In the data rows, the value 50 means zero.
Here is a table of points, one per row:
67|55|56|44|33|54|62|33|38|60|40|59|72|42|51|62|66|58|45|61|40|12|44|57|25|61|61|57|51|53|34|66|55|31|46|45|67|34|79|36|74|31|58|32|35|48|58|59|45|60|55|65|36|74|47|40|25|50|55|73|30|44|48|41
56|71|60|37|62|56|61|34|72|60|48|41|18|39|59|51|43|72|49|57|33|79|46|32|34|37|69|42|68|52|35|58|57|52|49|43|29|61|55|49|71|33|55|67|35|34|44|34|30|79|53|49|64|67|46|52|43|63|50|28|29|49|30|68
59|54|68|44|57|42|49|59|62|59|65|44|72|39|46|32|76|68|51|65|40|57|40|63|65|57|53|39|50|55|33|16|63|33|42|55|64|41|18|73|38|52|70|27|32|32|64|26|38|56|40|39|66|39|56|44|58|47|68|65|33|47|64|28
48|41|41|51|22|45|74|69|42|35|50|70|45|89|75|41|46|57|80|43|47|51|56|52|47|47|58|44|38|54|66|45|57|51|62|48|32|42|38|38|40|41|66|55|68|53|47|42|40|51|38|73|47|33|61|42|42|76|40|50|22|59|45|34
56|46|71|42|41|51|50|48|55|32|62|53|46|63|20|54|61|52|74|37|66|70|55|55|62|40|27|07|54|63|35|64|54|47|35|56|58|34|72|41|48|38|10|35|55|53|43|43|55|52|46|67|48|55|54|52|71|38|60|49|39|64|51|67
54|82|38|45|66|50|68|57|55|55|53|59|33|67|57|46|34|39|49|54|59|38|58|95|44|39|54|50|50|37|51|52|32|19|49|49|37|51|48|53|61|71|46|32|63|56|45|48|58|42|52|22|52|66|23|67|55|29|43|41|40|74|53|35
39|59|43|37|60|60|22|62|69|68|48|60|49|51|62|38|57|39|48|44|43|44|41|54|36|48|52|49|45|30|59|51|35|32|57|48|76|32|46|54|69|76|40|56|25|50|42|52|64|64|36|72|30|17|83|63|53|55|36|44|47|58|46|77
48|58|62|69|61|42|43|37|62|43|68|75|44|34|51|39|56|61|49|27|50|53|55|41|43|58|21|67|41|26|40|43|31|45|51|46|53|77|47|41|45|51|41|39|72|47|60|54|31|56|92|62|31|45|44|50|52|76|47|43|51|50|68|35
49|52|53|77|69|67|72|57|33|61|39|27|27|68|62|58|60|62|48|44|57|29|34|58|69|54|39|70|39|67|49|61|48|75|47|65|48|55|44|34|57|63|22|31|26|55|53|26|55|58|64|42|45|29|54|41|51|49|50|49|55|32|24|41
42|47|28|39|35|39|36|44|50|32|47|25|48|45|45|68|65|34|54|66|52|56|32|56|57|47|37|53|55|41|31|58|64|53|51|35|32|60|66|46|44|82|77|36|43|97|48|55|45|72|53|54|55|41|48|42|70|64|69|34|49|58|50|45
39|32|45|53|62|82|50|59|19|50|45|76|63|52|35|51|71|40|49|49|49|75|41|44|59|44|47|79|42|48|64|54|30|33|39|42|64|63|50|29|38|43|62|57|54|48|54|43|53|59|46|56|81|57|38|48|56|22|46|34|28|50|41|67
34|34|40|58|65|50|41|41|73|61|43|64|55|56|29|65|54|79|53|33|62|48|61|57|39|58|93|60|53|44|43|62|55|53|53|60|38|51|67|63|43|54|65|44|59|42|36|42|34|31|42|60|26|30|46|38|66|17|62|37|61|33|44|44
40|70|54|58|19|46|54|19|28|48|54|28|63|40|50|44|43|63|54|32|63|35|54|50|59|39|53|63|66|59|71|28|70|27|51|47|53|69|47|55|40|55|49|49|66|34|32|48|73|71|46|56|46|41|36|67|50|55|46|57|56|47|41|72
68|43|62|37|44|59|72|56|37|31|49|40|28|26|45|44|28|51|55|65|40|49|56|43|40|59|52|76|61|29|44|57|50|34|31|59|57|33|58|60|47|54|44|67|65|56|77|57|45|33|30|53|59|30|56|62|84|58|55|64|66|34|36|39
44|63|24|64|50|37|48|57|47|45|63|45|73|60|55|36|76|38|62|53|53|47|57|21|43|36|48|60|43|52|43|32|50|65|55|56|36|25|36|57|99|52|36|49|66|48|41|59|31|46|47|55|57|72|48|65|63|37|48|40|64|21|52|50
55|49|28|61|22|69|69|58|34|71|58|44|34|52|27|53|63|61|03|54|49|73|73|51|44|55|43|26|52|44|68|39|44|57|32|47|50|36|48|75|50|64|55|61|51|60|58|56|45|46|64|54|33|49|49|37|25|54|57|51|59|50|46|53
37|32|71|51|62|37|77|53|58|61|32|50|62|66|56|64|50|51|39|48|54|50|66|17|77|34|45|44|50|53|49|57|42|20|52|49|41|52|39|54|35|40|55|38|23|67|41|80|48|38|47|48|42|53|54|85|46|62|49|42|56|50|51|45
47|45|25|58|73|37|45|34|67|27|61|48|37|68|75|58|68|33|54|35|48|59|40|44|35|36|67|43|65|68|30|46|41|29|43|37|71|47|58|59|32|51|50|66|55|47|61|54|70|31|69|43|70|48|47|31|29|57|47|81|71|44|35|53
47|71|27|35|83|54|68|25|43|43|71|75|61|37|39|26|39|37|38|44|73|42|62|50|53|43|39|58|47|58|44|44|65|89|53|49|44|46|57|43|32|38|57|61|28|51|49|59|41|55|29|50|50|35|50|64|42|53|51|69|49|68|51|48
41|36|44|54|35|76|28|64|44|27|25|62|35|51|62|63|39|34|50|41|58|72|46|49|44|39|43|67|55|43|39|54|68|60|54|65|58|60|42|86|52|31|48|36|38|39|45|43|65|72|41|55|34|76|52|59|49|38|52|62|59|67|56|18
65|56|65|74|65|40|23|42|50|46|45|48|61|50|76|54|52|51|26|38|30|46|71|48|62|81|49|48|51|52|50|49|47|52|54|40|39|22|41|39|33|43|39|77|69|67|49|46|60|74|25|37|36|66|47|42|62|40|53|44|45|58|43|45
35|06|46|67|44|35|63|63|61|68|55|60|56|37|50|69|34|40|51|46|59|26|55|75|24|51|49|36|52|53|60|43|49|62|43|36|55|51|43|55|51|37|35|53|40|53|50|44|47|73|44|39|79|50|31|51|67|72|42|44|55|43|72|65
55|54|86|24|34|32|39|66|50|37|57|44|75|73|53|58|42|23|30|68|86|63|39|56|59|62|65|57|67|29|55|57|36|69|47|51|50|50|45|40|58|36|48|59|52|45|42|36|32|43|67|44|42|36|31|46|33|53|51|59|57|46|39|61
42|51|36|33|64|78|49|47|48|41|29|51|74|31|72|70|37|88|48|75|50|64|30|64|47|40|37|22|48|53|56|57|52|57|51|38|41|59|22|24|53|52|41|49|70|47|53|61|41|33|45|48|37|46|48|54|48|48|41|71|67|38|68|63
43|52|59|42|49|39|57|71|31|43|35|47|66|36|38|16|26|65|60|35|46|57|37|58|48|56|46|51|48|71|34|78|24|57|58|56|66|40|53|73|43|78|59|61|55|50|33|56|50|50|48|36|52|71|51|30|32|69|64|42|60|38|49|54
59|49|62|96|51|50|35|69|40|42|64|51|62|52|33|39|29|34|38|47|13|58|35|48|53|55|74|34|51|43|37|53|64|51|49|53|24|68|62|34|65|46|58|30|41|45|59|53|63|27|44|52|60|39|48|56|39|61|51|58|64|67|46|68
76|37|29|35|51|23|25|58|37|35|48|43|30|57|44|55|59|55|40|63|56|49|69|65|49|68|34|43|46|59|53|60|54|41|56|78|37|61|61|28|42|52|66|59|36|15|49|46|65|51|58|54|61|52|65|78|42|54|49|36|56|25|71|51
36|50|63|53|64|60|31|48|79|59|32|60|30|48|35|50|65|43|68|64|55|34|47|41|72|51|27|47|38|39|92|45|61|54|46|40|35|39|76|58|57|58|61|47|64|29|60|46|46|38|29|35|50|65|38|36|28|69|58|61|60|43|40|48
91|48|67|32|48|54|44|42|62|37|50|48|50|57|26|48|57|45|55|50|30|36|49|39|44|48|69|52|37|72|67|40|41|69|47|22|60|95|38|61|59|60|35|65|50|71|39|55|63|45|39|46|43|49|54|51|47|40|38|44|47|46|61|28
52|52|33|29|63|43|55|76|25|65|50|47|52|14|60|66|61|37|75|46|54|34|64|32|69|56|65|32|43|30|50|47|65|51|57|63|48|65|45|61|46|34|38|58|51|56|47|49|62|36|73|36|39|51|52|29|55|57|43|46|31|63|50|66
52|34|47|41|26|68|24|20|33|90|46|41|37|60|53|48|29|56|64|37|52|57|55|49|74|59|55|42|55|47|30|46|40|68|68|42|68|38|58|52|65|56|60|54|58|48|60|59|36|33|60|32|70|42|50|68|52|49|44|57|46|53|53|36
44|56|43|59|11|50|59|36|89|54|48|44|55|48|62|39|49|45|56|60|33|52|47|49|43|52|34|74|37|63|52|42|57|52|43|90|68|60|51|35|37|41|48|66|40|67|51|44|47|23|50|27|40|58|50|47|49|40|48|40|46|62|64|75
33|76|57|67|41|31|49|50|47|64|62|43|36|47|53|48|24|45|47|70|74|43|53|37|43|53|41|46|56|56|61|54|38|39|66|36|55|70|43|43|46|36|51|44|43|51|57|60|51|48|41|68|64|59|90|14|57|18|49|49|56|51|57|41
47|38|70|32|66|42|57|45|58|51|57|30|52|45|45|48|42|46|37|49|24|43|29|49|41|37|56|61|46|58|74|43|62|75|61|54|48|13|48|50|30|52|54|39|69|37|51|65|69|53|90|71|56|59|52|52|57|32|37|37|47|69|54|42
Along one direction, these points spread out more than along any other. For each point below, how far along it does it lie, from 0 to 99? 50 is the average, and the first point above lies past it. One standard deviation of the points above along it is 16.
76|37|29|35|51|23|25|58|37|35|48|43|30|57|44|55|59|55|40|63|56|49|69|65|49|68|34|43|46|59|53|60|54|41|56|78|37|61|61|28|42|52|66|59|36|15|49|46|65|51|58|54|61|52|65|78|42|54|49|36|56|25|71|51 61
41|36|44|54|35|76|28|64|44|27|25|62|35|51|62|63|39|34|50|41|58|72|46|49|44|39|43|67|55|43|39|54|68|60|54|65|58|60|42|86|52|31|48|36|38|39|45|43|65|72|41|55|34|76|52|59|49|38|52|62|59|67|56|18 49
52|34|47|41|26|68|24|20|33|90|46|41|37|60|53|48|29|56|64|37|52|57|55|49|74|59|55|42|55|47|30|46|40|68|68|42|68|38|58|52|65|56|60|54|58|48|60|59|36|33|60|32|70|42|50|68|52|49|44|57|46|53|53|36 78
91|48|67|32|48|54|44|42|62|37|50|48|50|57|26|48|57|45|55|50|30|36|49|39|44|48|69|52|37|72|67|40|41|69|47|22|60|95|38|61|59|60|35|65|50|71|39|55|63|45|39|46|43|49|54|51|47|40|38|44|47|46|61|28 38
39|32|45|53|62|82|50|59|19|50|45|76|63|52|35|51|71|40|49|49|49|75|41|44|59|44|47|79|42|48|64|54|30|33|39|42|64|63|50|29|38|43|62|57|54|48|54|43|53|59|46|56|81|57|38|48|56|22|46|34|28|50|41|67 37
56|71|60|37|62|56|61|34|72|60|48|41|18|39|59|51|43|72|49|57|33|79|46|32|34|37|69|42|68|52|35|58|57|52|49|43|29|61|55|49|71|33|55|67|35|34|44|34|30|79|53|49|64|67|46|52|43|63|50|28|29|49|30|68 64
42|51|36|33|64|78|49|47|48|41|29|51|74|31|72|70|37|88|48|75|50|64|30|64|47|40|37|22|48|53|56|57|52|57|51|38|41|59|22|24|53|52|41|49|70|47|53|61|41|33|45|48|37|46|48|54|48|48|41|71|67|38|68|63 56
42|47|28|39|35|39|36|44|50|32|47|25|48|45|45|68|65|34|54|66|52|56|32|56|57|47|37|53|55|41|31|58|64|53|51|35|32|60|66|46|44|82|77|36|43|97|48|55|45|72|53|54|55|41|48|42|70|64|69|34|49|58|50|45 59
33|76|57|67|41|31|49|50|47|64|62|43|36|47|53|48|24|45|47|70|74|43|53|37|43|53|41|46|56|56|61|54|38|39|66|36|55|70|43|43|46|36|51|44|43|51|57|60|51|48|41|68|64|59|90|14|57|18|49|49|56|51|57|41 30
49|52|53|77|69|67|72|57|33|61|39|27|27|68|62|58|60|62|48|44|57|29|34|58|69|54|39|70|39|67|49|61|48|75|47|65|48|55|44|34|57|63|22|31|26|55|53|26|55|58|64|42|45|29|54|41|51|49|50|49|55|32|24|41 47
48|41|41|51|22|45|74|69|42|35|50|70|45|89|75|41|46|57|80|43|47|51|56|52|47|47|58|44|38|54|66|45|57|51|62|48|32|42|38|38|40|41|66|55|68|53|47|42|40|51|38|73|47|33|61|42|42|76|40|50|22|59|45|34 34
37|32|71|51|62|37|77|53|58|61|32|50|62|66|56|64|50|51|39|48|54|50|66|17|77|34|45|44|50|53|49|57|42|20|52|49|41|52|39|54|35|40|55|38|23|67|41|80|48|38|47|48|42|53|54|85|46|62|49|42|56|50|51|45 34
